500 stands for zero in the data rows.
Here are some points, one per row:
303 604 466 456 656 443 783 399 546 206 402 515 437 295 322 510 478 478 419 444 398 469 518 411 487 526 556 738 548 541 605 389 588 539 513 265 315 736 508 540 646 540 751 647 964 520 568 315 475 476 208 657 588 254 449 745 748 430 334 670 658 577 432 324
349 344 513 299 701 260 500 566 777 647 775 189 666 477 556 264 435 499 721 550 490 683 456 795 666 543 713 486 719 393 403 493 477 597 300 345 460 384 464 759 189 385 477 419 420 624 536 727 288 369 514 554 369 112 561 458 661 522 644 536 504 379 429 436
697 201 413 375 648 471 448 694 340 372 314 588 365 496 616 690 590 616 363 276 846 809 376 453 569 622 378 696 575 324 299 350 464 450 619 485 268 343 438 634 503 534 445 410 344 606 325 463 425 627 655 244 683 276 521 703 265 446 254 739 427 529 246 374
352 683 405 327 262 539 581 372 619 726 608 489 329 455 303 623 387 609 382 663 436 924 492 279 675 646 542 448 430 600 507 455 423 595 366 784 544 597 380 636 644 655 716 649 336 284 679 395 438 242 395 411 497 699 461 553 770 560 417 659 478 611 272 416
844 727 458 523 418 501 755 520 771 652 450 504 420 457 562 628 597 541 235 734 728 535 449 363 579 482 474 649 629 511 578 595 548 480 324 231 249 678 697 539 436 308 741 542 322 392 428 453 635 379 364 757 475 570 404 555 213 717 795 674 505 558 572 589
403 644 394 630 529 301 784 300 588 470 590 651 915 622 606 768 777 520 710 672 491 522 462 457 232 396 441 538 404 455 416 351 481 756 417 592 554 675 280 401 258 604 356 375 457 423 405 511 355 561 560 539 248 531 490 420 351 280 339 528 262 504 320 393
548 367 445 286 426 438 486 296 388 301 421 671 734 340 292 582 419 662 531 412 705 487 800 776 556 467 508 373 521 271 320 541 721 539 404 241 527 428 701 421 730 247 555 628 329 370 519 496 416 409 677 612 552 742 803 235 482 450 424 275 508 528 296 598
343 523 394 500 635 422 457 451 701 357 613 393 456 391 469 505 478 540 351 461 837  22 350 540 482 621 357 630 437 629 300 727 221 436 422 708 692 392 696 560 543 397 334 485 513 705 573 440 498 483 359 514 390 717 219 340 443 910 223 435 447 643 507 504
443 621 540 641 596 385 368 210 510 559 490 644 385 552 675 222 613 283 443 489 465 584 502 738 685 397 627 418 429 563 341 400 609 262 505 658 326 629 475 318 666 675 250 426 336 620 276 299 543 398 403 610 254 449 607 537 490 569 424 632 781 548 486 890
539 519 275 317 714 305 735 596 169 555 630 439 279 502 585 579 580 695 539 473 419 416 573 489 114 344 411 349 428 660 480 535 524 153 396 582 661 738 323 383 565 483 544 326 250 542 603 485 639 405 481 656 458 424 398 511 561 285 554 520 477 518 581 595
344 476 469 423 482 433 423 155 509 518 298 371 417 627 665 320 638 700 560 566 531 291 307 677 727 311 516 466 366 321 815 229 524 508 418 698 316 643 327 294 335 672 579 548 483 682 320 659 368 544 541 471 817 663 492 491 406 489 718 518 438 760 616 371
375 550 417 819 515 410 417 543 523 628 393 362 385 487 301 625 148 727 602 698 460 328 464 460  63 577 725 486 727 225 676 598 449 550 621 622 502 387 516 525 589 608 402 695 359 556 321 318 277 452 451 428 624 637 782 563 318 516 643 662 682 187 683 454
656 771 459 513 601 339 356 713 481 806 419 725 875 603 366 515 421 500 323 392 658 539 646 417 456 718 660 610 543 433 681 344 500 467 378 821 293 483 511 653 634 411 531 341 731 507 524 610 678 704 602 539 654 557 604 269 708 558 587 336 551 626 434 743
733 449 598 613 478 515 293 560 518 413 420 630 795 393 522 501 325 777 529 489 416 496 560 596 584 541 327 330 572 449 258 529 448 643 777 717 653 868 611 337 423 435 560 571 408 403 478 681 595 200 323 723 628 301 616 728 589 533 357 553 680 613 623 195
744 312 436 600 502 435 348 457 797 574 370 327 449 703 476 713 482 518 759 618 382 501 544 375 630 375 581 508 536 785 452 525 648 276 518 332 761 485 495 312 494 292 480 591 648 860 670 525 703 840 579 265 415 538 847 454 684 559 373 702 451 388 617 273
388 544 999 292 602 520 725 439 390 573 332 634 434 324 590 498 644 459 594 730 560 599 546 417 249 391 517 514 288 433 352 459 584 419 598 651 771 255 492 750 526 615 527 503 362 685 717 563 654 673 657 706 432 562 563 744 495 328 624 558 459 399 647 441
489 475 411 629 400 411 285 560  58 278 716 412 495 381 506 640 399 494 553 515 762 857 132 444 563 413 721 654 130 513 681 557 488 604 651 283 615 443 461 486 436 627 530 341 585 513 665 593 610 704 270 568 319 575 358 397 474 615 506 361 729 446 695 600
694 834 854 410 528 442 613 444 523 621 667 329 446 825 329 571 550 464 453 355 564 428 762 655 523 487 410 382 348 702 698 347 305 416 606 341 329 359 504 428 307 382 329 504 556 169 748 506 448 647 547 373 611 508 431 830 282 535 261 359 827 552 477 516
456 652 399 499 788 435 405 601 368 611 607 597 319 631 639 642 585 535 616 646 428 285 456 455 871 435 523 311 572 274 412 501 828 262 608 559 646 224 396 565 487 626 406 651 853 312 480 552 501 356 497 722 395 573 468 437 372 433 420 556 219 394 614 588
553 707 421 529 449 934 493 379 439 281 344 432 359 762 430 272 416 675 562 375 695 559 278 288 561 606 369 190 745 808 420 395 396 735 421 438 681 390 514 587 515 198 347 273 660 529 286 563 481 617 727 823 611 504 520 386 628 299 563 426 639 391 354 581
558 273 476 690 447 490 461 345 332 303 388 559 685 466 400 628 363 445 374 211 420 629 792 704 495 516 438 266 657 565 436 575 244 342 611 564 399 445 568 430 299 670 446 755 697 538 553 630 378 592 569 619 330 589 306 713 650 763 823 666  79 349 490 766
515 504 489 468 495 481 409 833 430 298 482 547 494 519 373 124 424 644 543 591 289 411 463 288 615 527 848 775 393 684 561 534 416 651 751 387 280 380 463 222 488 593 507 370 291 637 584 145 393 472 699 654 252 605 587 619 416 561 663 274 216 599 517 299
588 434 347 785 446 495 798 379 340 745 448 364 314 405 515 499 311 196 399 403 365 466 446 738 506 568 385 534 511 575 325 373 697 744 433 633 473 437 461 352 651 236 293 680 539 349 392 701 729 759 585 370 284 569 483 676 639 585 715 236 440 499 512 140
364 339 743 800 432 442 748 635 630 282 637 481 501 497 583 417 349 447 517 425 267 843 669 356 624 612 391 586 393 598 641 705 410 403 120 619 575 413 483 419 640 520 390 491 598 524 536 578 718 269 437 425 747 691 391 442 192 254 503 394 495 473 413 582
482 478 880 495 230 559 413 628 561 485 671 218 466 380 465 627 360 353 334 530 405 344 251 663 523 470 474 558 412 339 582 748 333 373 489 675 702 524 705 384 501 444 499 644 647 509 289 218 397 627 471 493 586 127 487 295 400 207 512 372 313 623 369 500
713 343 365 502 552 489 411 630 532 328 576 666 722 437 329 473 435 186 506 599 452 236 552 467 544 571 441 230 363 573 774 264 628 775 427 593 705 248 661 510 540 593 755 665 238 459 324 569 621 472 269 422 621 255 408 649 558 475 638 685 480 482 382 581
354 492 404 498 362 460 482 593 476 455 466 606 432 454 478 513 757 765 457 261 195 346 373 308 552 536 329 466 526 236 348 412 205 561 390 559 518 467 654 708 695 504 688 478 655 666 470 593 665 449 721 115 180 248 486 524 286 652 494 323 736 520 571 606
378 490 410 267 301 367 357 563 449 562 179 258 469 645 400 310 386   0 576 491 436 519 571 420 559 508 427 577 754 552 352 419 609 404 695 427 695 806 505 680 406 436 688 296 421 489 693 542 320 470 494 431 417 646 372 482 238 302 391 580 555 660 719 629
478 524 449 392 454 984 464 664 676 542 447 415 751 675 767 351 576 402 551 294 449 486 365 710 196 522 471 548 582 480 438 506 557 285 339 448 238 212 453 477 333 535 772 519 407 550 611 606 334 363 229 387 297 707 510 438 725 256 313 524 618 366 616 422
304 584 409 553 501 528 395 584 498 397 173 583 330 270 760 702 554 387 416 569 324 555 636 379 454 625 478 397 568 451 717 632 524 532 414 299 491 319 592 540 350 578 458 476 330 342 593 450 399 434 514 520 620 222 705 400 735 681 295 231 537 935 494 533
446 485 400 383 729 975 346 413 385 600 739 641 775 324 693 622 518 528 570 569 415 360 433 367 372 365 728 612 283 715 414 780 746 449 503 604 455 736 477 580 451 375 391 470 685 397 611 473 406 422 739 182 522 483 308 586 401 441 801 622 612 515 455 687
279 218 352 359 286 597 782 651 521 743 729 411 513 380 363 543 686 467 603 525 755 517 692 511 589 467 430 546 580 613 529 624 394 653 820 487 379 395 378 236 533 561 536 276 685 401 523 239 673 553 321 535 728 488 745 446 423 627 529 381 593 333 796 528
644 520 879 612 415 375 306 514 683 332 539 580 331 600 524 527 534 522 591 516 771 381 650 547 479 588 416 588 572 374 582 652 469 574 398 259 479 541 457 408 779 550 526 260 562 231 354 487 599 355 712  94 520 574 163 384 859 370 654 470 418 398 622 426
736 305 450 450 257 403 468 373 370 674 438 609 428 502 605 229 704 516 291 486 298 422 488 477 579 392 242 575 363 472 768 711 502 535 658 396 413 722 507 933 390 608 328 476 421 575 529 466 328 591 566 582 628 591 524 223 683 530 305 563 425   0 225 345
408 507 582 566 664 921 404 442 600 606 726 661 327 622 435 269 580 471 527 471 391 652 443 480 143 338 648 465 596 384 339 245 537 532 590 200 534 720 345 496 519 602 362 716 409 532 317 650 512 583 364 497 747 515 434 266 353 762 403 479 260 598 420 575
These points spread out most along one direction. Where along it does each point below lie, from 0 to 99? 50 is the average, and the first point above lies past it. One standard deviation of the points above along it is 16.
303 604 466 456 656 443 783 399 546 206 402 515 437 295 322 510 478 478 419 444 398 469 518 411 487 526 556 738 548 541 605 389 588 539 513 265 315 736 508 540 646 540 751 647 964 520 568 315 475 476 208 657 588 254 449 745 748 430 334 670 658 577 432 324 63
713 343 365 502 552 489 411 630 532 328 576 666 722 437 329 473 435 186 506 599 452 236 552 467 544 571 441 230 363 573 774 264 628 775 427 593 705 248 661 510 540 593 755 665 238 459 324 569 621 472 269 422 621 255 408 649 558 475 638 685 480 482 382 581 65
697 201 413 375 648 471 448 694 340 372 314 588 365 496 616 690 590 616 363 276 846 809 376 453 569 622 378 696 575 324 299 350 464 450 619 485 268 343 438 634 503 534 445 410 344 606 325 463 425 627 655 244 683 276 521 703 265 446 254 739 427 529 246 374 55
408 507 582 566 664 921 404 442 600 606 726 661 327 622 435 269 580 471 527 471 391 652 443 480 143 338 648 465 596 384 339 245 537 532 590 200 534 720 345 496 519 602 362 716 409 532 317 650 512 583 364 497 747 515 434 266 353 762 403 479 260 598 420 575 26
364 339 743 800 432 442 748 635 630 282 637 481 501 497 583 417 349 447 517 425 267 843 669 356 624 612 391 586 393 598 641 705 410 403 120 619 575 413 483 419 640 520 390 491 598 524 536 578 718 269 437 425 747 691 391 442 192 254 503 394 495 473 413 582 69
343 523 394 500 635 422 457 451 701 357 613 393 456 391 469 505 478 540 351 461 837  22 350 540 482 621 357 630 437 629 300 727 221 436 422 708 692 392 696 560 543 397 334 485 513 705 573 440 498 483 359 514 390 717 219 340 443 910 223 435 447 643 507 504 63
279 218 352 359 286 597 782 651 521 743 729 411 513 380 363 543 686 467 603 525 755 517 692 511 589 467 430 546 580 613 529 624 394 653 820 487 379 395 378 236 533 561 536 276 685 401 523 239 673 553 321 535 728 488 745 446 423 627 529 381 593 333 796 528 61
733 449 598 613 478 515 293 560 518 413 420 630 795 393 522 501 325 777 529 489 416 496 560 596 584 541 327 330 572 449 258 529 448 643 777 717 653 868 611 337 423 435 560 571 408 403 478 681 595 200 323 723 628 301 616 728 589 533 357 553 680 613 623 195 61
482 478 880 495 230 559 413 628 561 485 671 218 466 380 465 627 360 353 334 530 405 344 251 663 523 470 474 558 412 339 582 748 333 373 489 675 702 524 705 384 501 444 499 644 647 509 289 218 397 627 471 493 586 127 487 295 400 207 512 372 313 623 369 500 68
844 727 458 523 418 501 755 520 771 652 450 504 420 457 562 628 597 541 235 734 728 535 449 363 579 482 474 649 629 511 578 595 548 480 324 231 249 678 697 539 436 308 741 542 322 392 428 453 635 379 364 757 475 570 404 555 213 717 795 674 505 558 572 589 61
553 707 421 529 449 934 493 379 439 281 344 432 359 762 430 272 416 675 562 375 695 559 278 288 561 606 369 190 745 808 420 395 396 735 421 438 681 390 514 587 515 198 347 273 660 529 286 563 481 617 727 823 611 504 520 386 628 299 563 426 639 391 354 581 58
352 683 405 327 262 539 581 372 619 726 608 489 329 455 303 623 387 609 382 663 436 924 492 279 675 646 542 448 430 600 507 455 423 595 366 784 544 597 380 636 644 655 716 649 336 284 679 395 438 242 395 411 497 699 461 553 770 560 417 659 478 611 272 416 59
